V: [ 33.1 -43.0  58.8 -51.4 -60.3  17.4]
A: [-26.6 -83.9  -7.8  12.6  -4.4  -2.4]
S: [  4.2  -6.6  44.3 -42.3 -35.4  -4.1]
W: [-14.8 -32.9   5.8 -18.7 -30.3 -13.3]
Y: [-14.8 -30.3   5.8 -32.9 -18.7 -13.3]
asked: [-32.9   5.8]
W
asked: [-32.9   5.8 -18.7 -30.3 -13.3]
W
asked: [-30.3   5.8 -32.9 -18.7 -13.3]
Y
asked: [-26.6 -83.9]
A
asked: [ 4.2 -6.6 44.3]
S

B: [ 28.6 -36.9  56.4 -58.1 -52.9 -51.0 -38.7  -8.6 -26.3  34.3  18.4 -36.9]
L: [-29.9  27.6 -46.4   3.2  60.8 -29.7  10.0 -25.6  44.9  18.4  28.7  26.8]
T: [ 28.6 -36.9  56.4 -58.1 -52.9 -51.0  46.8  35.6 -28.2 -93.6 -92.7  55.5]
E: [-29.9  27.6 -46.4   3.2  60.8 -29.7  10.0 -17.8   0.1  41.3  50.5 -20.1]
G: [-93.6 -51.0 -52.9 -58.1  28.6 -28.2  56.4  35.6 -36.9  46.8  37.5 -21.2]
N: [ 28.6 -36.9  56.4 -58.1 -52.9 -51.0  46.8  35.6 -28.2 -93.6 -92.7  34.3]
Z: [ -1.7  -6.0  10.9 -27.2  -9.0 -35.1  25.0  16.9   7.3 -38.6 -28.4  46.2]
asked: [ 28.6 -36.9  56.4 -58.1 -52.9 -51.0  46.8  35.6 -28.2 -93.6 -92.7  55.5]
T
asked: [  3.2  60.8 -29.7  10.0 -17.8]
E

M: [-16.5   1.0 -11.4  38.3 -33.9  -4.1 -33.0  24.3]
K: [-53.4  -2.0 -46.5   9.7  17.0   9.5 -13.6 -26.4]
P: [-35.3 -33.6  50.7 -51.7 -33.8 -77.1 -27.2   6.5]
F: [ -4.4 -31.7  30.2 -25.6  18.5  15.9  12.9   4.8]
X: [-17.2  19.8 -14.0  16.8 -51.1 -36.6 -35.0  17.7]
D: [-36.7 -36.3  71.6 -53.6  -2.0 -46.5   0.1   1.9]
asked: [-53.6  -2.0 -46.5]
D
asked: [ -2.0 -46.5   9.7  17.0   9.5 -13.6]
K
asked: [-53.4  -2.0 -46.5   9.7  17.0]
K
asked: [-77.1 -27.2]
P

R: [ -7.2 -13.1 -10.0 -30.2  -3.6 -17.6  44.6   9.8   6.1   0.0  -3.7  58.1
  18.3  10.0  -4.8]
J: [-24.0  12.1   1.8  11.1  15.3  -6.1 -77.7   0.0  20.6 -22.0   2.5 -67.7
 -29.6   0.9 -17.7]
H: [ -3.8  58.1  -3.0 -10.5   2.4 -21.0  -4.6  -0.7  -6.4 -11.5   0.3  21.3
  18.6  -1.8   0.0]
asked: [ 20.6 -22.0]
J
asked: [-3.7 58.1]
R
asked: [ 0.0 -3.7 58.1]
R
asked: [-3.8 58.1]
H
asked: [-4.6 -0.7 -6.4]
H
asked: [ 15.3  -6.1 -77.7   0.0  20.6 -22.0   2.5 -67.7 -29.6   0.9 -17.7]
J
asked: [ -3.8  58.1  -3.0 -10.5   2.4 -21.0  -4.6]
H

Q: [ -3.3 -19.0 -31.1 -69.6   5.8  15.9   8.3  -5.4  29.6  27.4 -68.0   4.7
 -70.2  22.3  25.9   2.7 -50.7 -69.1  20.6  -7.5   2.6  21.5 -68.4  39.7
 -70.2   6.1 -71.0 -70.2 -67.9 -68.8 -68.1 -68.9 -40.7   1.5]
U: [ -3.3 -19.0  15.9   8.3   5.8 -31.1 -69.6  -5.4  29.6  27.4 -68.0   4.7
 -70.2  22.3  25.9   2.7 -50.7 -69.1  20.6  -7.5   2.6  21.5 -68.4  39.7
 -70.2   6.1 -71.0 -70.2 -67.9 -68.8 -68.1 -68.9 -40.7   1.5]
C: [ 21.3 -68.4 -55.4 -49.1 -43.4  61.0  53.4 -53.1  66.2  51.8 -49.1 -43.4
 -49.6  66.0  55.2 -44.9 -49.7 -49.5  35.8 -54.2 -46.7  65.1 -49.1  51.5
 -49.6 -41.8 -51.4 -49.6 -50.2 -49.3 -49.0 -48.7 -67.0 -44.6]
asked: [ -3.3 -19.0 -31.1 -69.6   5.8  15.9   8.3  -5.4  29.6  27.4 -68.0   4.7
 -70.2  22.3  25.9   2.7 -50.7 -69.1  20.6  -7.5   2.6  21.5 -68.4  39.7
 -70.2   6.1 -71.0 -70.2 -67.9 -68.8 -68.1 -68.9 -40.7   1.5]
Q
asked: [ -3.3 -19.0  15.9   8.3   5.8 -31.1 -69.6  -5.4  29.6  27.4 -68.0   4.7
 -70.2  22.3  25.9   2.7 -50.7 -69.1  20.6  -7.5   2.6  21.5 -68.4  39.7
 -70.2   6.1 -71.0 -70.2 -67.9 -68.8 -68.1 -68.9 -40.7   1.5]
U
asked: [ 65.1 -49.1]
C
asked: [ 5.8 15.9  8.3 -5.4 29.6]
Q
asked: [-31.1 -69.6   5.8  15.9   8.3]
Q

gef: [ 27.8   9.0 -53.2 -92.4  61.0  35.1  27.6  48.7  49.2]
kozi: [-41.4   9.3  14.2 -79.1  33.9  56.9  33.7  59.8  42.1]
Mip: [-41.4   9.3  14.2 -79.1  80.7  44.8  81.7  77.1  52.3]
Gafa: [-56.9  29.0   0.5 -13.0 -49.3  77.1  44.8  81.7 -14.4]
lisif: [-64.1  27.8   9.0 -53.3  -1.9  61.0  36.1  72.0  11.3]
asked: [77.1 44.8 81.7]
Gafa
asked: [ 27.8   9.0 -53.3]
lisif
asked: [ 27.8   9.0 -53.3  -1.9  61.0  36.1  72.0  11.3]
lisif

Tul: [ 36.1  48.7 -14.1 -50.4 -21.5 -25.2 -23.5  17.6 -32.4]
lov: [  6.9  43.0 -11.6 -33.1  -2.2   5.8 -26.0  -3.9 -28.1]
febad: [-41.2  64.3  -3.8 -42.8   6.4 -52.9 -18.2   2.4   1.0]
kagu: [-24.2  -6.3  35.1  39.6 -56.7  41.3   4.0   0.5  23.6]
tal: [  0.3  10.2  -9.8 -77.0  68.3 -40.5  36.3  61.4  33.5]
Mel: [ 24.9 -43.0 -11.5 -13.9   8.7 -60.2  69.6   9.1  14.5]
bod: [-31.2  34.5 -35.9   3.5  14.7  29.7 -47.2  31.7  36.9]
asked: [-23.5  17.6]
Tul
asked: [ 43.0 -11.6 -33.1  -2.2   5.8 -26.0  -3.9]
lov

nagi: [ 39.3  64.2 -46.0   2.1 -49.0   0.3  45.3]
Mit: [-30.3  67.3   0.3 -31.2  10.6 -43.8 -55.0]
fofig: [ 10.3 -43.8 -55.0   0.3 -30.3 -43.8  62.5]
asked: [ 10.3 -43.8 -55.0   0.3 -30.3]
fofig
asked: [ 10.6 -43.8 -55.0]
Mit
asked: [ 67.3   0.3 -31.2]
Mit
asked: [  0.3 -31.2  10.6 -43.8]
Mit

Loza: [-42.0 -69.8  -5.9  -3.8 -42.8  31.2 -65.0  28.6  39.8 -13.1  48.8   7.5
 -14.1  24.7]
lufep: [-20.7 -29.8  77.0  26.5 -73.0 -28.5   0.6 -42.7  23.1  50.1   3.9 -39.7
  18.3 -28.2]
fef: [-43.1 -72.0  -1.1  -4.4 -46.9  30.6 -64.6  30.6  41.2 -11.5  42.6   4.9
  -7.1  26.7]
zona: [-25.0 -38.1  67.9  12.5 -73.2 -23.7  -6.9 -31.0  26.3  38.1   3.6 -34.7
  25.0 -19.5]
tus: [  3.5   5.3 -40.2 -37.4  41.4  23.7  -7.5  56.6 -27.1 -35.6 -49.3  21.7
  17.3  50.9]
berum: [-43.1 -72.0  -1.1  -4.4 -46.9  30.6 -64.6  21.7  41.2 -11.5  42.6   4.9
  -7.1  26.7]
duvu: [-15.6 -17.9  51.3  -4.9 -47.1 -25.2   8.5 -21.5   5.5  21.6 -18.8 -28.6
  30.9 -12.0]
vovif: [-35.9 -51.5  36.7  -4.9 -25.2 -47.1 -39.4 -28.5  32.5  26.7  61.7 -18.0
 -30.5 -13.5]
sut: [-43.1 -72.0  -1.1  -4.4 -46.9  30.6 -64.6  30.6  40.9 -11.5  42.6   4.9
  -7.1  26.7]
bibi: [-19.4 -26.2  63.2   8.2 -58.9 -31.8   3.3 -41.8  13.4  37.7   2.5 -31.3
  20.8 -24.9]
asked: [ 30.6 -64.6  30.6  40.9 -11.5]
sut
asked: [ -4.9 -47.1 -25.2]
duvu

Vodi: [-24.0  10.4  29.9  35.8   2.7 -39.1 -10.7   6.8  33.5 -17.1   6.8  25.1
  11.6 -11.3]
Pagop: [-14.6   5.2  27.6  49.7   9.1 -37.2   0.6 -19.9  19.4 -12.4 -19.9  26.6
  39.5  -9.4]
Gatab: [  2.7 -39.4  78.8 -53.4  -3.4 -35.7 -48.2 -18.9 -19.8  33.1 -18.9  66.2
 -25.7  -2.2]
asked: [-39.1 -10.7]
Vodi
asked: [  2.7 -39.1]
Vodi
asked: [26.6 39.5 -9.4]
Pagop
asked: [ 35.8   2.7 -39.1 -10.7   6.8]
Vodi
asked: [ 10.4  29.9  35.8   2.7 -39.1 -10.7   6.8  33.5 -17.1   6.8  25.1]
Vodi
asked: [-39.4  78.8]
Gatab

sina: [-63.3  60.1 -41.7 -16.2 -48.7 -16.4  16.6 -37.5]
kovid: [ 30.6 -14.2  32.2  41.8  42.5  37.1  22.0  22.4]
Nemen: [ -6.3  18.1  -6.8  -6.2 -19.4 -25.3  -1.1  -4.9]
lat: [ -7.7 -13.5  -8.0 -12.1 -24.3   6.0 -23.9 -31.0]
fili: [-34.9  15.0  30.1 -12.0  12.6 -18.7  13.3  32.7]
Zepi: [  1.2 -24.7 -14.5 -12.6 -17.9   9.0 -20.4 -17.8]
Zivi: [  0.8  -1.4   3.6   5.1 -24.1 -43.7 -28.5  14.2]
Zores: [ 28.5 -22.5   8.5   1.7  22.7  -1.9   9.7  26.2]
Neza: [ 68.4 -48.7 -16.2  60.1 -41.7  -1.6 -35.6  53.5]
Kel: [ 36.9 -44.4  27.7  11.6  36.1   7.8  -4.2  26.2]
vibir: [ -5.1 -34.9  15.0  30.0 -12.0  12.6 -18.7  13.3]
Fes: [27.7 -8.5 13.2 25.6 21.9  8.8 18.7 29.7]
asked: [-34.9  15.0  30.0 -12.0  12.6 -18.7  13.3]
vibir
asked: [ 60.1 -41.7 -16.2 -48.7]
sina
asked: [  0.8  -1.4   3.6   5.1 -24.1]
Zivi
asked: [-34.9  15.0  30.1 -12.0  12.6 -18.7  13.3  32.7]
fili
asked: [-17.9   9.0 -20.4]
Zepi

kavob: [ 86.4 -58.4 -18.7  71.4  45.9  50.9]
nufum: [-55.2  12.0  47.2 -37.7 -57.0 -52.7]
nesap: [ 89.7 -64.9  12.0 -17.6 -24.4  59.1]
kosof: [ 81.4 -52.9 -15.4  71.4  42.5  48.0]
muf: [-55.2  47.2  12.0 -17.6 -24.4 -61.4]
nire: [-55.2  47.2  12.0 -17.6 -24.4 -19.0]
asked: [-55.2  47.2  12.0 -17.6 -24.4 -61.4]
muf
asked: [-64.9  12.0]
nesap
asked: [ 81.4 -52.9 -15.4  71.4  42.5]
kosof
asked: [-64.9  12.0 -17.6 -24.4]
nesap
asked: [ 89.7 -64.9  12.0 -17.6 -24.4]
nesap

zum: [-38.9 -58.4  89.2 -25.4  70.1]
Ved: [ 50.5 -41.1 -56.9  31.1 -49.0]
fub: [-55.6  18.8  27.1 -35.3  18.3]
per: [-15.4  42.3  26.9 -11.0  22.4]
Lebus: [-52.5 -77.8  92.8 -34.4  75.5]
Doz: [-57.1  31.1  38.9  28.9  34.8]
Kiku: [ 57.5 -65.6  20.2  41.0  15.5]
asked: [-56.9  31.1]
Ved
asked: [ 18.8  27.1 -35.3  18.3]
fub

mis: [-42.6  78.8  87.1 -55.4]
Tig: [-42.6  78.8  94.6   4.2]
fel: [ 2.9 82.0 95.5 -6.2]
bedoz: [-17.2  82.5  95.2 -27.8]
Tirad: [ -6.6 -37.8  94.2  78.8]
Dur: [17.0 76.0 92.8  7.5]
Kef: [-42.6  78.8  94.2 -37.8]
asked: [78.8 94.2]
Kef
asked: [ 78.8  94.2 -37.8]
Kef
asked: [-42.6  78.8  94.6]
Tig
asked: [-42.6  78.8  87.1]
mis
asked: [-42.6  78.8  87.1 -55.4]
mis

lata: [ 68.6 -16.7 -57.1  74.7]
Dop: [ 70.1  93.8 -48.8  92.4]
rakor: [ 23.4 -48.8  93.8   5.9]
zef: [ 24.9  42.0 -57.1  43.0]
asked: [-48.8  93.8]
rakor
asked: [ 93.8 -48.8]
Dop
asked: [-16.7 -57.1  74.7]
lata
asked: [ 70.1  93.8 -48.8]
Dop
asked: [70.1 93.8]
Dop

